Rows are one point carried round by a steady rotation, each followed by how many steps it has turned.
The counts run from 0 to 283.
[138 111 172 117  95 143 107 134  91 114 109 135  96 118 149 127  71  67
 168 116 133 123 109 153 139 162 103 127 126 179]	236
[150 116 139 110 102 173 118 141  98 114 113 110  99 108 147 153  79  66
 174 126 144 130  81 112 143 150 128 135 121 149]	257
[131 108 167  60 131 128 120 131 143 110  92  99 111  88 131 165  84 152
 154 136 104 118 144 136  99 166 100 128 100 132]	234
[124 114 141 151  69 122 108 124  90 134 124 156 128 105 148 121 130  74
 186 164 136 115 113 109 110 124 143 160 157 168]	130
[160 132 163 167 123 170 105 119  93  96 130 130 142 106 136 132 106  53
 163  98 145 122  97 104 123 108 153 123 149 135]	15
[165 122 160 135 120 124 136 134 122  85 124 126  88 106 150 137  63  56
 164 120 127 154 107 132 131 142 116 125 123 171]	283
[126 117 144 151  72 139 102 118  86 150 120 151 125 106 139 124 131  78
 190 148 142 108 107 109 113 128 156 163 162 162]	134
[103 111 168 139  96 100 104 163 117 112 141 130 126 100 156 133  91 117
 189 149 136 101 151 140 100 185 120 169 108 166]	186
[129 127 165 159 146 127 109 109 142  99 148 121 165  68 125 162 127 126
 168 139 117 118 136  91  58 116 145 142 139 106]	55
[152 104 140  77 111 158 124 119 106 124  83 121  73 101 139 153  91  88
 159 129 127 139  82 118 150 134 133 125 139 156]	248
[137 113 153 126 101  93 135 146 131  94 129 122  93 107 160 138  65  79
 176 153 127 149 128 143 118 176 117 147 116 171]	241
[119 107 148 146  98  83 127 130 125 116 150 137 140  81 145 134 138 125
 193 182 125 113 134 105  74 150 144 172 131 141]	131
[124 108 160 124  99  76 129 145 134 110 125 117 107  96 144 138  89 122
 179 169 119 124 147 145 101 165 118 154 111 158]	199
[124 105 158  80 102 143 133  96 112 157  84 140 122  74 120 140 148 152
 174 172  92 124 125 118  90 101 150 135 165 129]	124
[106 106 187  90 111 126 116  95 123 139  93 136 148  71 125 132 138 164
 161 138  86 108 162 125  79  99 131 118 154 127]	111
[116 103 146 102 111 101 129 146 137 133 123 116 130  78 141 164 121 144
 186 178 121 110 133 105  86 163 126 171 117 135]	174
[132 117 183 104 128 160 114  83 108 130  93 143 142  82 132 132 142 131
 155 112  99 117 147 122  82  88 138 106 159 123]	69
[134 116 147 117  76 147 122 103  86 166  92 156 112  95 132 118 143  89
 168 155 115 125 106 115 115 103 149 139 181 163]	125
[153 123 155  98 169 156 137  87 136 106 103 112 132  69 124 164 117 117
 159 126 120 147 102  94  99  99 145 104 148 103]	5
[123 102 152 128  67 105 121 128  97 138 118 143 108 113 148 120 116  77
 181 153 128 125 124 134 123 139 138 158 149 176]	164
[131 123 158 176  81 141  89 115  81 126 140 158 148  96 137 120 131  71
 178 130 143 109 127  95  96 116 154 154 159 145]	96
[122  97 152  63  98 159 119 115 113 152  88 114 123  81 117 158 136 157
 177 166 114 100 113  95 107 144 136 153 124 125]	175
[128 123 189 130 134 100 119 106 138 111 138 136 151  73 140 122 122 143
 158 143 103 115 170 128  58 114 134 123 146 125]	72
[151 131 172 155 125 181  99 107  93 103 115 138 140  96 137 135 107  63
 163  82 129 126 106 105 123  99 149 123 153 140]	19
[128 117 166 106 136 109 134  82 146 128 110 137 142  64 127 144 140 143
 170 159  96 145 147 102  65  93 154 126 152 120]	81
[131 106 164 133 104  86 126 155 131  92 133 116 105  94 159 150  71 100
 174 145 122 138 136 150 112 175 106 145 103 171]	237
[117 113 174 104 101  77 121 145 141 114 120 119 126  90 146 143  92 136
 168 163 110 119 143 140  95 176 106 153 114 155]	195
[139 130 166 141 110 184 104  95  85 133 108 142 150  91 124 122 135  90
 168  98 129 103 106 100 118  86 161 122 163 126]	57
[122 117 150  87 129 132 115 146 137 117 117  98 123  79 129 167  96 157
 168 149 118 112 127  98  91 173 124 157  83 125]	221
[112 103 157 103 100  76 129 131 138 124 127 135 121  78 139 131 113 141
 180 178 106 126 139 128  78 153 130 162 123 155]	161
[145 111 170 107 153  95 135 140 155  78 134 105 122  79 152 162  64 118
 156 134 115 154 134 137 102 160 115 124  98 139]	280
[143 134 183 114 163 103 132  94 142  92 131 125 145  62 129 143 108 132
 149 135 103 145 148 118  70  93 138 113 132 115]	34
[119 116 164 148  93  71 127 120 126 118 142 156 131  94 154 109 120 107
 177 168 118 130 152 137  77 134 133 157 163 159]	118
[155 108 166  81 129 166 127 112 106 113  76 114  86 105 137 149  83  87
 151 106 119 156  93 127 149 117 118 103 135 151]	282
[141 123 150 155  90 129 122  97  94 136 127 161 121  99 150 115 128  64
 178 145 134 133 112 119 113  92 153 125 180 164]	83
[136 130 179 173  99 151  98 110  88 118 126 153 139  98 138 108 111  72
 162 107 118 112 136 136 110 108 138 124 169 147]	66
[131 111 179 155  78 124 111 119  82 132 132 165 129 110 148  89 123  86
 181 131 122 117 154 145 111 122 135 137 163 174]	113
[150 101 164  48 116 159 130 121 119 129  72 113  88  96 132 162  87 122
 154 120 109 138 115 131 131 134 113 116 121 142]	239
[153 132 144 171 135 114 126 121 137  82 153 136 128  85 159 147  92  48
 169 128 129 161 111 106 105 113 141 134 142 138]	3
